Each row is where one point has got to under a steady rotation. How many steps took it there?
The counts run from 0 to 482.
[ 18,  -2,  -1,   2,  16, -19,  26,  12,  14, -20,  -7,   7,   8, -26,  56,
  11,  14,  41,  14,  -1, -13,  -9,  10,   1,   3, -29, -10,  43,  45, -11,
 -10,  19,  21,  16, -31, -35,  10,  11,   8,   5,  17,  29,  20,  17, -21,
 -11,  -1, -15,   0,  42,  10,  -1,  10, -56, -13,  -8, -17] | 41
[  1,  -7,   4,  16,   7,  -5, -40, -26,  -7,  -1,   3, -16, -43,  27,  -7,
  21,   8,  18,  15, -21, -21,   5,  21, -16, -13, -36, -20,  23,  -3,  19,
 -26,  10,  36,  14,  -7,  24,  -5,   7,  -1,  -6,  25,  -3,  43,  26,  51,
 -46,  -5,  36,   0,  33,   6,  10,  27, -33,   1, -24,  -1] | 151
[-12, -22,  27, -15, -18, -14,  -9,   1, -10, -12,   3,  15,  19, -34,  13,
  -4,  -8, -27,  36, -12,  21, -27,  14,  -9,  39, -23,   6,  30,  23,  14,
 -35,  48, -25,  15, -29,  51,   1,   9, -13,  -6, -20,  21,   6,   4,  19,
  16,  31, -17,  -8,  -2,  11, -10,   1,  31,  -5,  -9, -13] | 409
[ -7, -39,  14,   2, -13,  -9,   9,  15,   0,  11,  20,  -6, -37,  -4,  -2,
  27,  16,   6, -15, -31,  14,  18, -21,   1,   0,   7,   4, -13,  50,  12,
 -23,  54,  18, -21,  12, -18,  19, -23, -13,   5, -25,   3,  18,  11,  -8,
 -27,   5, -18,  18,  35,   9,  19,  44, -21, -54,  12, -11] | 310
[  1, -23, -41,   5, -15,   5,  48,  -3,  -6, -44, -26,  26,  -7,  23, -12,
  39,  15,  21,  34,   2, -38,  19,  12, -22,   9,  21,  30, -19, -12, -25,
 -12,  -2,  17, -14,  -7, -14,   0, -13,  13,  20, -16,  11,  14,  24,   5,
 -32,  22, -25,  -5, -17,  36, -10,  26,   8, -15,  -5,  35] | 9
[ 12, -29,   7,  20,   5,  13,  10, -23,   1,   9, -11,   2, -46,  29, -20,
  20,  11,  34,  26, -13,  -6,  25,  22,   4,   6,  33,  30,  -5, -23,   2,
 -38, -15,  33, -14,  -6,  39,   6,   1, -21,  16, -14,  38,   8,   2,  22,
 -29, -15, -40,  18,  14,   0,   9,  11, -14,   5, -41,  29] | 463
[-12,  -8, -11,  -2,  -4,  25, -14, -17,   8, -54,  16,  14,  28,  17,   2,
   5,  10,  47,  21,   1, -12,  10,   8,  22,  17, -15,  22, -19, -15, -11,
 -40,   4, -16,   1,   3,  12,   5,  46,  -2, -24,  -8,  -9,  23,  -8,  42,
  33,   9, -22,  -8,  10,  27, -17,   6, -29, -25, -25,  27] | 79
[-11, -15,  24,   2,  18, -10, -18,  -4, -28,  -8,  33,   5, -26,  14, -11,
   2,  25,  -9,  24, -21,  -2,   2,  37,   1,   4, -27,  22, -33,  17,  23,
 -15,  45, -30, -29,  11,  29,  16,   8, -26,  -5, -16,   0,  23, -23,  32,
  20, -41, -22,   2,  -9,  -5, -18,  21,  17, -12, -18,  37] | 241
[-19, -31,  19,  -1,  -8,  -2, -13, -25, -14, -25,   5,  15, -10,  23,  -4,
  40,   8, -13,   8,  38,  43,  16, -15, -32,  -8, -28,  14, -30,  -5,  14,
  -4,   6,  12,  28, -21, -18, -19, -30,   1,  19, -26,  23,  19,  15,  34,
 -21,  19, -47, -48,  29,  17, -20,  22, -27, -33,  -1, -17] | 296
[-32, -34,  -2,  23,  -8,  14,  21, -24, -35,   2,  -4,   7,  12,  20,  25,
  13, -11,   5,  32,   0,  -4,  25,   4,  -4,  -7,  -7,  12, -29, -29,   3,
 -12,  -4,  40,  35,   7,  14,  -6, -45,  -9, -17, -28,   6, -16,  55,  31,
 -25,  36,   0, -14, -10, -17,  16, -26,  16, -19, -36,  16] | 118
[ -8,  10,  -6,  -1,  15,  -7, -30,  18,  -5, -12,  11, -19,  -4, -19,   8,
  -7,  16,  -7,  13, -32, -41, -33,   8,  17,  22, -51,   2, -31,  29,  -6,
  -1,  58, -16,  14,  30,   9, -10,  17,  -7,  10,  12, -33,  40,  -1,  52,
  -4,  19,  22,  -8,  -5, -11, -22,  26, -20,  18,  15,  21] | 376
[-30, -10,  27,   9, -17, -11, -23,  -4, -22, -12,  31, -18,  29, -28,  31,
  17,   0,   4,  12,   7,   8, -11, -15, -25,  -4, -24, -12,  44,  47,  12,
 -18,  46,   4,  36, -17,   6, -18,   4,   3, -13,  -4,  21,  15,  14,   9,
   9,  59,   1,  -5,  26,  15, -15,  13, -29, -39, -11, -25] | 86
[-17,  -7,  -1, -13,   7,  12,  11,  19, -18, -11,  15,  51, -25,  45,   4,
  34,  30,  26,  47,  11, -35,  11,   0,  -5,  31, -15,  19, -50,  -2,  -1,
  -3,   5,  23, -40,  15, -14,  31, -20,  14,   9,   0, -12,  23,   3,  64,
 -29, -12,  -3,   5,  -6,   6,   0,  31, -22, -16, -31,  21] | 182
[-44, -29,  42, -10,   7,  -1, -16,  -7,   9,  39,  12, -20, -15, -12,   0,
 -28,   5,  26,  23,  -6,  22,   4, -26,  22,  15,  21,  -5, -30,  40,  28,
 -44,  24, -10, -13,  13,  37,  32,  -6, -17, -21,   6,  25,  13, -29,  46,
   5,  -6,  -9,   8,  20, -17,   9, -27, -13, -26, -28, -18] | 419
[-27, -18,  11, -16,  51, -37,  38,  24, -11,  -4, -15,  12, -11,  -7, -10,
 -11,  27,   0,  29,   7, -13,  -2,  26, -37,   1,  -5,  12, -27,  29,  13,
 -11,   8,  -5,   7,   1,  30,   5, -10,  13,   1, -21,   1,   5,   1,  30,
   4,  14,  -5, -31, -31,  39,  -2,  13,  66, -32,  -1,  -9] | 231
[ -6, -11,  12,  -2,  27, -22,  18,  -9,  -6,  37,  -3,   0, -61,  25,  19,
  -6,  17,  23,  54,   5,   5,  32,  20,  -1,  -6,  -4,  -5, -30,   4,   9,
 -14,  -9,  34,  -7,  -3,  15,  23, -40, -16,  24,  -9,  26,   5,  16,  37,
 -47, -29, -17,  -8,   9, -19,  15, -14, -13,  15, -25,   1] | 2
[-25,  -6,   3,  -6, -11, -17, -19,  -6,  10, -29, -11, -28, -13,  -9,  20,
  12,   6,  19,  15, -21,  18,   0,  -2, -17,  10,  -3,  -2,  18,  50,   2,
 -24,  29, -46, -28, -28,   6,   1,  32,   5,  -4,   1,  40,  34, -16,  -5,
  23, -11, -24,  18,  49,  27, -19,  -1, -27, -16, -36,   8] | 424
[ 25,  -9,  29,   0, -28,   2,  13,   8, -44,  -7,  -3,  27, -28,  32,   7,
  14,  -8,   1,  64,   8,  -6,  23,  37,   5, -18, -36, -13, -16,  10,  -6,
  -4,  26, -10,  -9, -27,  -2,  19, -21, -24,  34, -23,   5,   8,  28,   4,
 -49, -17, -21,  -8,   9, -30, -35,   5,  -9,   2,  -2,  25] | 177
[  1,   3,  15, -10,   3,   6,  -8,   5, -25, -12,  32,  55, -26,  44,   1,
  32,  21,  10,  42,  -2, -10,  -3,   9, -11,  46, -45,   1, -21,   3,  -6,
   0,  21,  13, -29,  -4,   8,  16, -13,  -8,  16, -14,  25,  35,   4,  35,
 -23, -33, -23,  13,  26, -13,   4,  36, -32,  11, -16,  23] | 181
[ 17,  -6,  -8,   0,  34, -37,  26,  -6,  -6, -31, -25,   9, -38,   4,  -3,
  -6,  16,   2,  23, -24, -32, -19,  35, -50,  10, -29,  -6,  26,  14, -10,
 -17,  33,  22,  11,  -9,  34, -21,  -9,  10,  17,  -6,   8,  24,  36,  19,
 -20,   1,  17, -21,  -7,  30,  10,  49,  32,  -2,  15,   2] | 335
[ 23, -28, -12, -34,  -5,  -3, -31, -17,  13, -13, -19, -24,   2, -24,   0,
 -32,  -1,   7,  43, -14, -19,  -7,  -6,  26,  28,  -1, -22,   4,   5, -12,
 -57,  44, -12,  18,   3,  30,  17,  32,  -8,  17,  32,  13,  35, -21,  37,
  17,  43,   0, -18, -18,   0, -18,   4, -11,   8,  37,  -4] | 199
[ 11,   3,  -5,  -3, -22,   0, -40,  -6,  -7,  -6,  -5,  -9, -50,  21,  20,
  -9,  -2,  -6,  30, -28, -23,  11,  -8,  25,  12, -26, -37, -33,  10,   1,
 -19,  26, -15, -21,   6,  -2,  17,  -7,  -9,  13,  18,  12,  35,   4,  49,
 -47,  -8,  25,  13,  11, -27,  -7, -10, -36,  10, -12,  17] | 316
[-39,  -8,  25,   0, -35,   1,  12,  20, -19, -30,   6,   2,  19, -24,  33,
  -6, -17,  11,  41,  25, -10,   8,  -1,  22,   0, -10, -12, -50,  54,  -5,
 -13,   8, -51, -13, -17, -13,  26,   5,   5, -17, -16,   7,   3,  -6,  34,
  -7,  14, -20,   7,  21,  -1, -17, -36, -18, -31, -14,   6] | 247
[-27,  -8,  -2, -12, -22,  -6, -30, -14,   3, -14,   2, -33, -13,   9,   5,
  -4,  14, -11,  42, -13,   2,  21,  -9,  23,  13, -15,  -9, -39,   9,   5,
 -13,  37, -51, -20,   6,   2,  -3,  -1, -14,  -4,  28,  14,  19, -11,  43,
  11,   1,   0,   4,   6, -14, -39, -30, -19,   6, -31,  46] | 421
[ 47,  -4,   3, -16,  13,  -7,  -7, -16, -28,   9, -11,  26,   4,  30,  25,
   1,  -5,  -8,  26, -18,  -1,  -7,   9,  24,  15, -47,  12, -42, -27,  -6,
  -6,  54,   3,  11,  23, -20,   0, -24, -19,  25,  -7, -12,   4,  18,  -1,
  -4,  16, -31, -34,  -4, -32, -19,  32,  14,  -4,   3,  46] | 342
[ 17, -33,  15, -42, -26,  -7,  -3,  -1, -10,  11,   5,  -6,  -8, -28,   5,
 -11, -17,   7,  20,   7,   5, -18, -20,  -7,  11,  -4, -41,   1,  58, -11,
 -38,  61, -14,   4, -31,   6,  44,  -1,   3,   5,  -7,  23,  25,  12,  -5,
  -8,  30,   2,   8,  29,  -3, -10,   8, -23, -20,  43, -35] | 26
[ -3,  -1,  21,   1,  24, -13,  24, -13, -40,  11,   7,  -3,   8,  21,  38,
 -14,   0,  34,  24,  32,  -8,  -2,  25, -14, -40, -51, -24,   8,  16,   1,
 -10,  -4,   7,  36, -24,  14,  19, -13,  12, -16,  -4,   7,  18,  44,   9,
 -13,   1,  -2, -27,  33,   1,   5,  12, -22, -38,  -5, -33] | 221
[-28,  -3,  10,  14,  30, -28, -10,   3,  -1,  24,  -5, -10, -26, -12,  44,
   7,  -9, -24,   7, -29,  22, -14, -19,  -2, -12, -26,   4, -15,  15,  12,
  -2,  33,  23,  32,  16, -23, -10, -62, -20,  -6,  -2,  -4,   7,  44,  12,
 -39,  18,  -1, -28,  13, -14,  22,   0,  10, -19, -16, -20] | 445
[ 17, -10, -16,   9,   2,  16,   2, -34, -17, -24, -32, -17, -12,  26,  25,
   2,  -3,  26,  43,   8, -19,  27,   4,  15, -22, -30, -23,  -4, -30, -12,
 -11,  -2,  25,  41,  -4, -12, -20,  -9,  -6,  21,  16,   8,  31,  44,  18,
 -37,  10,  17, -37,  24, -25, -20, -10, -40,  10,   3,   7] | 327
[  2, -21,  29,  -7,   8,  14,   3,  -3, -37,  -8,  20,   8,  20,   1,  26,
  -8,  17, -26,  37,  -5,  15,  11,  25,  16,  -2, -42,  11, -38,   7,   3,
  -1,  65, -14,  14,  15,  -7,   3, -20, -30,   1, -28,   5,   0,   9,   2,
  33,  20, -36, -27,  -2, -26, -49,  -1,  17,  -5,   7,  25] | 237
[  1,  -1,  27,  -8,  26, -19, -49,  11,  -3,  -3,  21,  -7,  -1, -30,  16,
 -19,   5, -10,  17,  -8,  -2, -43,  -3,   7,  12, -43, -18, -13,  53,  11,
 -12,  56,  -4,  35,   7,  29, -11,  33, -14,   6,  16, -14,  31, -10,  40,
   2,  25,  -1, -13,  22, -11, -17,  30, -29,   6,  18, -21] | 375
[  4, -39,  15,  -8,  -1,   7,  -9,  -9,  10,  40,   1,  -4, -28,   2,   2,
 -17, -13,  30,   2, -32,  15,  -3, -37,  32,   3,  14, -15, -15,  22,  -5,
 -60,  25,  24, -14,   8,   1,  45,   8, -17,  -5,  18,   9,  19, -13,  20,
 -39,   4,  -1,  16,  29, -15,  23,   2, -40, -18, -12, -16] | 314
[-33, -27,   4,  17, -24, -19,  19,   7,  22, -21, -15, -21, -63, -24,  -7,
  11,   3,  22,  27,  -9, -10,  13,   0, -13,   1,  24, -19, -15,  46,   6,
 -20,  13,  -3, -24,  -4,   2,  16,   1, -11,  15,  -4,  13,  29,  -8,  51,
 -56,  -8,   1,  34,  25,  -1,  16, -18, -20,  -9, -15, -19] | 141
[-31,  -8, -22,  -9,  26,  -9, -13,  -7,  31,  16, -26, -48, -24, -25,   8,
 -23,   1,   7,  27, -53,  -2, -10,   3,  16,  19,   0, -12,   0,   1,   9,
 -40,  55,  -1,  18,  16,  46, -15,  22,  -7, -17,  26,  13,  18,   5,  12,
   9,  22,  25,   9,  -6, -10,  -4, -15,  19,   7, -19,  17] | 95
[ 20, -49,  19,  -9, -29,  16,  25, -16, -35,  -1,  -8,  31,  19,  13,   3,
  16, -13,  14,  39,  32,  -4,  21, -13,  11,  -2,  11,  14, -24,  -8, -14,
 -47,  -3,  52,  28,  -4, -16,  20, -27, -12,  15, -23,  -7,  -5,  32,  38,
 -23,  49, -26, -30, -22,  -2,   1,   7,  -8, -28,  26, -24] | 14
[ -9, -23,  28,   2, -17,   1,  25,   0, -48,  -7,  30, -14,   1,  12,  11,
  11,  16,   9,  55,  34, -17,  42,  40,  -5, -34, -23, -12,  -4,  26,   5,
 -16,  39, -19, -13, -26,  10,  21,   3, -11,   5, -13,  38,   4,  10,  -3,
   2, -13, -18,  -4,  14, -19, -31, -24, -18,  -9, -12,  24] | 72
[  4,  14, -19, -18,  21, -21, -11,   8,   7, -10,  -8,   1,   7, -22,  36,
 -27,   5,  23,   1, -45, -10, -42,   2,   8,  19, -28, -16,   9,  39, -14,
 -28,  58, -37,  -2,  -2,  20,  21,  29,  13, -21,  22,   1,  24,   3,  -6,
  25,  10,   5,   3,  29,  25,   0,  31,  -4, -21,  15,   2] | 379
[  9,  -9, -21,  -7,   2,  -9,  22,  20,  16,   1,  -7, -29,   6, -22,   8,
  24,  24,  13,  16, -35, -27,  -1,   0,  19,   3,   9,   1,   7,  25, -24,
 -24,  85,   0,  -2,  20, -18,  -2,   2,   3,  14,   6,  21,  14,   2, -39,
   5,  23,   5,  28,  -3,  11, -14,  23, -17, -15,  28,  45] | 204
[-18,   5,  -6,  -3, -18,   0, -13,   9,   9,  11, -32, -17, -37,  13,  27,
  12,  -4,   3,  47, -19, -30,   5, -24,  40,  14,  17,  -7, -35,  10,  -3,
 -18,   2, -12, -30,  13, -30,  18, -11,   3,  14,  35,  -6,  18,   2,  41,
 -48,  15,  13,  13,   5,  -8,  -7,  -7, -40,   2, -30,  29] | 317
